(in the rows, 128 means zero)
Each path below is one point turned by a fixed rotation once a step. After each direction that follows a path, write how fast that rotation turns it, in degrees each step (0 if it stays still).
Each turn is a multiple of 5 degrees from 10 to 175, or 0.
Each row of a path follows its step; steps can be skipped.
Path 1:
step 0: 118 121 161 141 115 127  93 102 134 111 142 141 133 126 159 105 137 107 159 125 113 129 115 174 105 168 117 140 160 142 158 131 145 132 133 133 138 156 123 123 136 162 145  97 124 107 184 150 167 121 113 140
step 2: 102 153 132 163 115 157 112 134 158  93 127 112 137 159 131 139 146 130 125 101 136 144 161 140 147 132 128 131 116 133  96 168  95 114  99 118 142 107  90 113 142 100 165 122 131 122  89 149 134 164 125 110
step 4: 119 115 147 145 124 126 124 142  85 129 162  95 128 123 100 113  98 131  87 114 129 127 132  77  95 141 139 125 113 129 150 116 137 127 119 157 145 163 118  96 141 101  88 161 155 136 122 135 141 123  98 105
step 6: 148 134 140 140 144 131  88 123 118 169 123 133  93 123 124  82 146 130 139 128 110 155 119 151 100  95 135 117 119 139 137 103 150 121 140 159 118 122  86 154  91 110 128 102  83 113 132 162 126 124 156 138
step 7: 137 135 159 129  95 109 112 129 105 107 150 142 149 110 101 181 106 140 114  78 147 100 147 141 128 125 112 124 140 113 123 143 122 115 122 184 157 113 109 133 114 142 154 138 147 114 111 154 137 154 100 123
step 10: 178 128 154 115  97 138 114 145 122 112 159 105 199 125 132 137 128 134  96 127 120 123 106 119 113 140 129 154 138 122  98 138 143 131 131 128 134 122 131 123 123 120 142 152 106 148 134 126 109 138 149  57
step 13: 135 113 167 116 167 164 108 121 142 129 155 156 148 120 120 149 102 129 140  85  95 105 144 107 137 141 144 117  89 149 120 140 139 131 125 120 114 104 120  89  93 139 125 134 122 117 142 164 136  96 135  89
step 14: 126 173 119 130 132  91 112 136 143 124 126 140 102 118 137 126 105 151 113 142 172 176 152 141 149 127  90 121 129 129 128 155 145 122  97 127 117 138 119 154 142 121 139 167 120 116 111 146 180 100 162 129
step 15: 154 119 134 148  99 153 103 156 146 175 140 125 161 136 146 119 136 179 103 128 143 110  99 156 162 133 133 149 131 113 136 103 122 110 120 155 144 164  96 117 150 131 119 109 114 114 121 121  82 126 117 119
step 17: 108 128 128 107 154 103 102 134 139  82 151 140 110 124 132 120 138 110 123 145 167 116 102 134 132 142 101 129 143 143 141 141 137 163 169 140 100 171 109 120 145  80 129 123 105 125 138 131 148 173 159 112
136 121 136 133 123 130 130 140 128 135 123 126 129 137 131 121 132 129 124 131 133 133 124 121 131 138 121 140 134 136 124 119 128 129 129 127 127 127 136 136 127 121 120 136 129 136 139 131 132 129 117 128 => 65
123 126 124 126 120 128 128 133 136 116 129 134 137 133 122 131 133 137 130 116 138 126 128 138 125 136 138 138 134 125 129 124 127 126 138 124 127 137 134 129 133 135 132 122 122 127 131 129 128 131 128 118 => 145
137 125 123 123 122 126 125 126 138 129 132 129 130 122 128 122 134 132 126 135 130 124 126 121 113 137 127 123 124 125 126 137 129 120 138 119 128 126 128 121 141 116 131 133 130 135 120 130 120 130 123 135 => 55
128 137 125 141 137 127 131 131 132 130 126 136 125 132 128 117 134 132 131 131 122 129 132 140 137 131 124 129 126 121 132 144 125 133 132 128 124 129 125 131 134 124 122 128 119 130 129 113 133 136 123 131 => 120
129 136 125 131 125 137 133 125 135 132 127 125 120 121 128 133 120 128 133 120 133 143 136 131 119 131 137 128 131 131 132 133 126 133 127 131 143 128 128 127 127 119 139 132 136 126 139 124 133 129 119 130 => 155
138 132 138 139 129 129 131 137 125 126 125 119 129 115 130 135 122 138 129 125 124 125 124 124 123 127 134 131 118 129 133 127 136 118 135 141 123 128 132 130 129 134 122 118 130 129 127 120 123 131 125 131 => 125
Path 2:
step 0: 118 181 145 126 128 115 158 139 117  99 135 112 134  99 115 143  92 158 119 111 149 144 128 125 107 105 101 130 136 127 123  97 110 128 128 135 148 124 161 145 130  96 110 100 137 152 100  98 116  82  99 124
step 2: 127 124 134 116 158 113 157 164 163 144 117 102 147 130 129  90 121 130 151 148 122 184 137 132 138 145 134 144 147 104 120 154 131 135 115 149 100 139 129  99 112 128 136 137 147 105 177 135  98 152 135 162
step 3: 149 128 143 115 137 125 126 112 116 121 132 110  99 107 162 141 120 144 166 127 116 109 122  68 112 136 125 169 118 172 147  97 114 118 155 158 144 132 131  97 132 119 159 127 118 122 166 109 127 128 122 101
step 7: 124 160 140 142 149 142 107 165  93 111 111 147 143 151 131  76 118 110 120 120 127 109 157 125 129 145 108 100 122 134 136  90 139 107 131 148  99 143 132 134 136 121 154 154 151 130 115 156 146 179 135 146
step 8: 103 138 147 159 137 165 157 134 126  83 146 140 135 117  96 173 156 150 154 116 127 130 133 117 125 107 146 126 128 164 117 104 142 144  93 136 156 143 136 142 138 115 145 119 126 188 113 121 126 117 121 120
step 9:  81 140 110 112 101 141 128 108 123 118 122 125 121 126 138 145 102 159 101 125 158 128 152 168 135  99 128 143 113 118 103 138  79 113 117 107  78 115 120 128 134 149  95 102 122 136 116 105 124 110 125 160
step 12: 142 102 139 168 153 133 148  99  84 140 116 127 101 121 182  98 116 173 107 146 136 114 126 134 138 131 135 127 108 150 161  88 108 133 128 122 127 102 126 164 133 145 134 142 130 118 138 105 132 120 148 116
step 13: 140 101 134 113 103 114 124 138 125 152 152 161 166 128 130 127 143 151 131 117 137 142 148 138 119 137 118 140 147 118 135 149 157 180  99 110 165  98 137 112 135 125 122 118 111 136 113 118  92  93 184 133
step 14: 145 127  86 124  88  87  97  99 144 132 139 129 156 104 122 152 112 116 126 116 108 135 134 122 154 138 108 181 139  95 126 110 118 114 147 122 101 142 118 131  99 163 125 113 121 133 127 158 127 157 124  95
step 16: 133 155 151 150 150 137 112 126 105 134 156 144 157 131  73 153 114 142 149 141 127  86 118 124 121 112 138  97 133 173 120  91 136 124 105 118 125 145 145 118 112 105 143 130 125 121 107 133 102 145 160 166
125 121 135 133 129 122 137 122 125 127 135 129 124 119 114 127 131 133 129 127 140 126 130 143 132 113 135 125 129 130 124 136 130 128 129 127 128 115 124 129 126 132 129 136 124 122 130 123 123 135 135 131 => 95
134 126 131 124 115 122 128 132 128 129 134 138 129 120 134 144 133 129 141 119 119 123 120 128 121 128 133 125 129 135 127 130 130 131 133 130 123 122 129 127 122 121 131 124 136 130 124 121 132 128 125 140 => 140
128 128 117 123 123 134 133 130 130 130 133 135 140 122 127 128 123 121 123 121 131 139 129 128 125 130 130 137 112 128 134 141 131 130 123 118 122 131 127 125 124 123 127 130 122 119 137 124 134 135 129 126 => 90
122 120 118 118 129 127 138 130 117 127 134 123 126 137 125 132 133 125 126 133 116 132 132 135 136 127 127 129 118 127 131 123 129 132 140 121 131 134 131 128 121 130 123 127 127 132 123 125 119 118 135 138 => 90
128 128 131 126 137 122 121 126 117 123 137 130 123 123 133 127 128 116 127 126 135 133 130 128 119 130 132 124 126 134 127 118 122 135 126 130 138 135 134 123 122 132 119 140 131 133 133 124 130 139 118 129 => 90
132 137 112 131 133 132 124 132 133 129 129 126 122 120 128 132 130 123 125 119 121 133 122 131 130 135 122 118 130 129 130 124 120 127 124 128 132 114 129 134 135 134 126 123 127 131 133 120 118 135 140 129 => 25
130 120 122 130 123 131 133 140 118 135 132 125 128 116 124 117 128 125 129 135 128 127 125 123 131 131 125 122 123 120 127 128 132 130 111 144 125 126 126 122 132 129 128 134 135 128 120 126 129 122 126 133 => 135
Path 3:
step 2: 173 145 159 131 115 151 135 153 133 156 162 148 132  99 153 132 113  93 141  95 136 130 100  91 155 131 134 143 140 131 164 116 125 138 130 119 133 128 131  98 118  99 130 124 110 136 152 110 118 141 158 115
step 4:  99 142 141 129 118 106 140 139 155 139 159 133  92 117  90 115  90 164 130  84 153 108 125  91 149 129 123 139 113 101 124 149 113 114 131 135 114 129 124 130 103 158 137  95 120  99 123 134 118 126 132 130
step 5: 114 114 133 129 118 130 109 155 127 128 112 156 147 135 162 144 132 165 128 111 146 160 113 112  92 116 148 104 127 148 107 128 124 125 132 128  97 111 114 105 164 142  77 143 109 101 100 140 133 136 119 101
step 6: 128  98 140 146 101 116 118 141 120 129 174 121 105 135 128 123 142 161 101 108 126 155 142 140  98  93 115 159 162 135 135 157 130 123 146 106 141 115 123 121 138 127 175 126 117 159 130 111 145 107 155 134
step 9: 140 182 130  95 112 132 111 141 119 142 102 161 120 143 113 133 121 150 105  98 122 124 132  78 121 127 143 133 125  98 118 122 154 140 118 114 150 148 123 166 152  89 132 134 130 126 137 120 145 153 119 123
step 11: 106  73 146 141 125 126 148 115  96 118 138 158 151 140 100 135 116 161 114  94 115  71 118  98 118 131 128 140 135 132 120 121 132 137 141 131 114  92 150 140 143  97 119 138 136 134 133 135 113 115 129 114
step 13: 133 122 123 154 120 136 142 124 142 134 119 127 121 125 105 127 116 134 151 157 140 144 179  85  89 147 112 121 150 162 125 144 115 147 116  91 104 129 129 135 163  98 140 112 163 117 112 118 126 117 158 118
step 14: 155 102 132 135 184 109 140 132 122 160 113 130 139 130 130 134 124 127 111 109 156 154 132 143 144 137 155  96 126 128 140 112 157 140 142 133 167 158 127 115 156  97 157 134 105 128 129 106 162 109 134 138
step 16: 116 135  87 128 173 136 125 142 134 153 113 166 148 140 101 102 131 117 127  94 117 117 129 105 114 124 127 103 120 126 168 139 138 138 158 130 103 136 125 161 102 147 113 134 129 125 168 139 130 108 109 146
step 17: 126 135 109 151 122  88 144 121 101 124 111 147 118 127 128 111 148 160 137 152 144 106 160 141 144 104 129 154 114 125 113 130 135 103 155 132 120 138 115 153 172 130  83 157 151 147 102 135 124 150 129 136
132 119 127 125 132 124 139 123 129 126 136 125 127 137 120 128 125 129 121 130 117 129 126 130 148 134 125 127 128 125 117 129 132 126 132 125 125 130 136 114 134 130 129 127 132 123 122 128 133 127 124 137 => 100
133 125 133 122 120 144 134 130 133 133 118 126 121 119 135 123 121 126 126 124 133 122 127 134 129 127 129 129 129 135 129 123 126 135 126 117 130 128 122 124 131 135 119 129 131 128 120 141 127 131 128 142 => 140
135 133 129 123 132 132 137 128 129 130 126 121 133 131 136 134 140 119 122 131 127 130 131 124 132 129 127 131 126 125 136 132 130 141 128 131 133 135 113 127 138 124 137 119 130 123 139 126 118 126 126 130 => 55
127 124 141 126 141 122 119 125 133 130 122 130 129 135 129 127 128 122 117 126 118 135 125 120 125 126 137 118 127 132 132 123 128 142 127 131 129 128 132 130 123 130 120 133 125 122 131 133 136 141 127 130 => 160
136 120 127 114 127 117 132 126 128 123 132 130 125 129 131 136 129 135 128 129 118 119 129 122 123 125 135 129 132 136 139 138 131 122 131 134 120 130 123 135 130 139 125 130 122 131 118 133 121 123 124 126 => 60
Path 4:
step 0: 125 122 109 130  84 131 139  99 103 101 156 135 125 101 157 144 145 157 110 118 128  97 134 142 135 134  99 121 137 163 111 101 106 124 129  97  93 171  98 130  90 123 148 136 123 123 116 137 125 169 131 150
step 1: 135 116 152 142 120 162  99 129 164 106 154 114 104 161 118  89 135 173 155 105 137 112 129 150 154 131 168 110 144 147 157 152 130  92 111 125 122 122 112 114 137 136 124 109 151 118 138 104 112 108 115 148
step 2: 174 124 150 155 104 128 145 117 128 130  93 151 163 103 114 107 127 113 104 161  98 138 128 137 157 149 162 112 119 138 121 157 128 147 163 101 153 144 128 145 109 115  89 142 139 129 132 114 127 165 120 146
step 6:  89 140 107 134 134 147 111 109 144 129 125 126 112 143 147 126 154 145 116 167 124 144 172 107 112 138 115 162 115  87 153  92 158 157 137 110 108 118 149 117 145 143 136 133  88 140 115 131 160 119 107  95
step 7: 146 150 143 139 138 143 118 131 108 150 131  80 128 118 116 146 111 115  92 117 135 109 110 129 104 113 118 111 139 113 185 114 107 131 131 150 115 144 108 127 105 146 163 145 155 157 105 183 135  99 136 128
step 8: 122 143  99 103 118 146 114 121 182 138 131 145 142 113 130 154 134 143 142  88 124 103 149 123 126 127 101 117 140  90 132 156 127  80 139 108 113 114 170 158 131 146 139 135 144 110 120 128 158 169 150 140
step 11: 145 130 118 130 106 134 151 133  89 103 156 156 134  95 162 140 117 112 112 125 133 131 123 138 152 125 108 100 140 100  86 131 140  83 132 139 141 148 122 107 102  99 110 145 105 114 152 100 147 168 100 126
step 12: 107 121 121 133 131 131 128 133 119  94 150 121 119 164 134 124 166 117 138 132 148 114 136 150 111 128 174 123 139 177 108 106 154 112 124 162 105 118 102 154 153 143 134 126 121 156 139  85  81 126 113 161
step 14:  99 143 113 149 169 104 156 136  90  96 105 123 157 117 142 144 120 118 102 124 118 115 111 131 172 152 141 116 132 141 121 106 133 153 129 155 103 139 151 136 153 151 116 125 114 148  88 129 158 159 137 109
step 16: 112  80 141 112 129 107 111 121 151 151 106 101 164  92 114 150  99 156  99 111 128 115 136 117 114 110 125 108 142 152 161 169  90 139 119 133 143 150 125 131 159 130 109 148 125 121 105 149 110 134 121 103
136 124 125 130 112 127 131 130 125 115 121 130 118 128 122 129 131 122 125 136 124 128 123 134 132 129 134 121 124 129 127 133 132 124 132 131 126 129 120 123 134 132 128 125 125 119 147 120 129 127 137 131 => 40
128 124 126 131 135 123 128 133 133 134 133 139 134 131 127 128 125 127 124 123 131 129 113 132 134 124 130 116 122 118 133 132 126 122 138 127 134 127 129 116 129 134 118 120 138 138 126 127 133 137 131 125 => 120
130 128 130 127 128 132 134 126 138 138 125 129 116 119 123 126 128 129 130 126 117 129 120 135 133 123 126 126 130 138 131 124 139 122 129 129 130 136 127 137 131 123 119 130 125 126 112 124 137 120 136 127 => 55
137 131 126 130 132 117 120 129 133 130 134 134 129 131 122 140 125 132 121 122 138 125 118 125 135 135 137 128 125 132 129 120 130 135 124 127 127 125 122 140 130 123 141 128 121 131 127 124 127 127 136 137 => 155
129 117 128 120 130 134 116 123 119 132 121 136 125 135 123 136 131 121 140 137 130 124 127 130 124 129 132 129 123 129 138 128 127 135 120 123 139 133 130 131 132 133 120 135 128 128 125 123 133 134 121 134 => 100
Path 5:
step 1:  95 113 147 122 145 101 154 128 107 170 138 132  84 149 119 122 105 122 126 150  96 122 139 120 121  98 136 127 158 116 143 119 114 126 122 110 115 130 140 111 121 127 145 117 106 101 109  93 145 107 133 117
step 3: 132 119 119 161 124 116 144 107 102 112 117 124 119 149 112  97 102 102 132 123 155 140 103 140  95  75 151 144 116 147 137 111 109 144 134 141 116 154 134 104 142 115 128 150 117 118 136 120 153 149 137 122
step 4: 104 115 175 131 122 109 138 179 115 124 107 144 102 135 138 121  94 109 131 128 103 122 119 136 134 126 145 138  93 130 150 154 123 140 116 112 114 119 148 110 161 143 112 100 138 106 117 121 128 130 141 146
step 5:  99 134 146 137 138 127 132 135 107 130 131 126 141 124 144 112 107 134  84 145 139 135  89 151 171  91 152 102 107 121 168 119 135 116 132 106 151 126 112 133 118 124 162 139 121 138 125 132 135 156 120 135
step 7: 146 115 147 116 120  92 129 135 127 115 107 121 112 107 170 117 111 132 128 141 121 127 115 132 128 103 156 139 114 126 149 137 116 110 132 115 141  79 130  77 118 126 112 155 128 123 111 155 126  92 140 136
step 8: 125 122 136 100 126 115 127 149 138 113 127 105 144 131 114 111 131 130 123 187 157 102 136 165 114  99 159 110 111 111 171 131 127 114 134 139 101 138 120 131 132 149 142 145 106 129 120 103 109 143 124 119
step 9: 136 114 126 133 125 107 128 110 123 137 104 149 159 114 131 131 119 157 107 130 115 134 157 148 131 125 191 105 137 130 139 149 110 148 132 135 145 129 128 100 151 139 105 107 112 100 125 108 164 136 119 111
step 13: 120 147 127 136 130  97 111 134 121 168 141 134 114 104 114 114 171 109 102 140 101 119 144 128 131  81 144 130 151 113 133 118  92  98 134 123  98 124 105 124 119 132 141 143 121 114 126 143 144 128 102 136
step 16:  97 130 128 136 132 131  94 136 123 136 143 137 116 145 122 110 120 120 109 135  91 114 121 116 131  95 124 151 122 118 171 132 125 152 116 137  78 128 123 128 131 140 107 100 103  93 107 130 144 162 111 125
step 17:  96 144 117 175 141 125 155 138 108 138 129 108 140 139 126 107  94 141 104 147  92 161 109 121 135 140 132 105 144 126 139 106 109 110 119 115 137 118 152  86 149 140 146 124 134 126 134 133 139 151 128 124
128 125 129 132 126 125 128 132 135 115 133 135 122 125 123 125 124 136 124 127 133 135 126 129 121 129 127 114 114 133 118 130 121 133 132 139 125 133 124 132 129 134 118 130 119 116 125 123 135 128 126 131 => 60
128 135 132 115 128 116 125 121 134 126 118 124 127 124 132 133 130 136 135 134 142 126 129 131 135 130 136 127 122 130 129 121 134 125 121 135 137 116 129 128 138 134 122 130 129 132 129 124 131 133 119 129 => 25
128 125 128 129 126 124 124 129 127 112 129 128 129 120 131 126 130 119 123 130 135 130 126 118 127 125 125 130 134 122 128 131 128 125 135 116 130 121 114 141 135 133 138 140 124 133 127 135 132 135 127 132 => 140
134 137 131 125 129 125 136 122 132 123 120 132 131 130 128 123 128 136 124 132 129 130 126 121 119 128 126 138 134 115 128 130 132 135 124 134 126 137 138 128 131 128 144 128 124 114 138 125 129 134 128 127 => 135
127 122 135 120 129 138 140 113 120 127 142 139 125 128 125 133 134 131 120 125 134 132 126 127 133 127 132 130 131 131 124 130 137 122 136 122 123 120 137 125 127 132 123 130 125 125 135 126 125 126 122 131 => 85
Path 6:
step 0: 140 118 139 130 135 132 131 143 173 138 129 108 136 129 143 136 135 169 146 102 105 146 101 127 130 154 147 107 138 159 143 142 132 126 119 141 112 128 119 136 147 128 189 112  91 130 113 172 131 124 142 124
step 2: 140 146  74 119 107 154 146 117 135 123 158 132 120 172 143 127  92 141 130 132 130 117 132 107 127 132 158 136 134  88 108 131 141 133 155  89 129 119 103 132 124 131 142 150 130 161 124 136 108 139 133 119
step 3: 133 180 126 139 130 107 125 121  94 110 113 148 140 110  92 126 119 105 119 110 148 117  86 130 150 155 133 128 112 108 127 132 164 168 126 137 122 102 121 126 119 127 158 114 109 135 139 121 153 162 131 108
step 4: 122 128 136 151 112 121 100 138 137  84 120 133 142 126 131 148 119 144 170 146  87  95 122 114 129 141 107 132  99 134 127 148 131 137 114 139 108 149 144 105 129 165 152 127 118 148 122 135  95 130 162 151
step 5: 127 144 162 111 106 125 153 107 131 131 128  92 126 141 122 106 112 138 134 105 122 130 130 178 144 119 121 131 132 151 139 141 136  97 116 132 118 104 154 164 118 172 140 134 106 152 112 109  98 137 103 131
step 7: 134 143 146 124 126 159 153 131  92 148 156 141 177 137 121 124 111 128 128 160 163 143 129 120 157 138 128 113 101 105 137 109 121 136 144 116 105 154 115 130 116 150 163  88 115 125 130 118 144 108 135 117
step 8: 119 157 113 111 157 149 152 135 147 113 123 138 140 123 119 135  96 134 160 115  95  79 100 111 111 115 110 113 110 117 121 130 116 155 134 112 154 130 111 171 129 129 160 135 149 139 103 120 136 122 135 139
step 11:  99 138 106 136 100 147 151 113 133 101 104 100 130 129 133 109 123 119 153 128 132 175 126 115 154 116 137 139 143 101 156 116 154 123 160 105  89 134 132 155 106 136 160 124 101 139 126 136 116 127 112 135
step 12: 161 140 135 154 116 126 147 139 160 126 176 146 137 131  94 120 135 126 158 124 142 125  90 130 121 160 111  97 130  96 140 142 138 151 122 127 115  97 155 152 129 106 154 131 133 140 131 149 139 118 138 138
step 15: 110 166 155 143 125 123 124 117 137 114 105 140 111 132 151 153 124 128 122 130 115 113 134 149 149 155 165 123  93  93 142  99 132  95 138 126 111 116 108 148 122 139 150 141  89 128 145 144 143 162 142 139
134 137 135 126 132 122 129 117 119 120 139 126 126 137 133 126 123 134 131 131 123 126 125 123 124 127 130 129 119 131 124 121 130 120 123 144 127 134 131 130 124 126 128 127 130 117 139 120 123 131 121 134 => 35
125 133 124 132 124 133 130 130 122 139 121 120 131 138 131 122 132 128 127 134 126 131 134 132 124 123 133 117 129 125 123 132 134 122 123 120 143 125 129 122 126 136 122 136 122 120 141 134 121 134 125 125 => 85
132 118 133 130 134 136 130 125 129 128 124 127 131 129 141 119 130 132 129 122 127 134 127 119 129 124 128 134 128 130 123 126 129 134 126 121 145 131 117 132 128 111 139 121 122 125 128 128 130 127 128 131 => 40
140 132 118 136 131 130 132 126 123 125 118 134 127 139 131 132 125 130 119 124 131 140 133 136 128 129 125 131 130 133 127 126 131 121 125 118 122 128 126 122 125 130 131 124 142 128 125 122 137 135 132 140 => 90
127 131 129 135 132 133 131 126 130 130 134 124 129 119 121 127 138 121 132 123 121 134 131 125 125 129 122 122 119 128 128 133 135 126 124 132 126 142 125 135 117 131 135 135 133 119 121 134 131 136 144 127 => 90
131 127 135 126 142 134 123 124 132 123 130 119 133 130 124 130 129 137 132 135 131 132 136 131 131 129 128 129 126 124 132 124 136 137 126 124 126 123 132 120 138 129 119 124 124 124 133 118 130 125 148 125 => 120
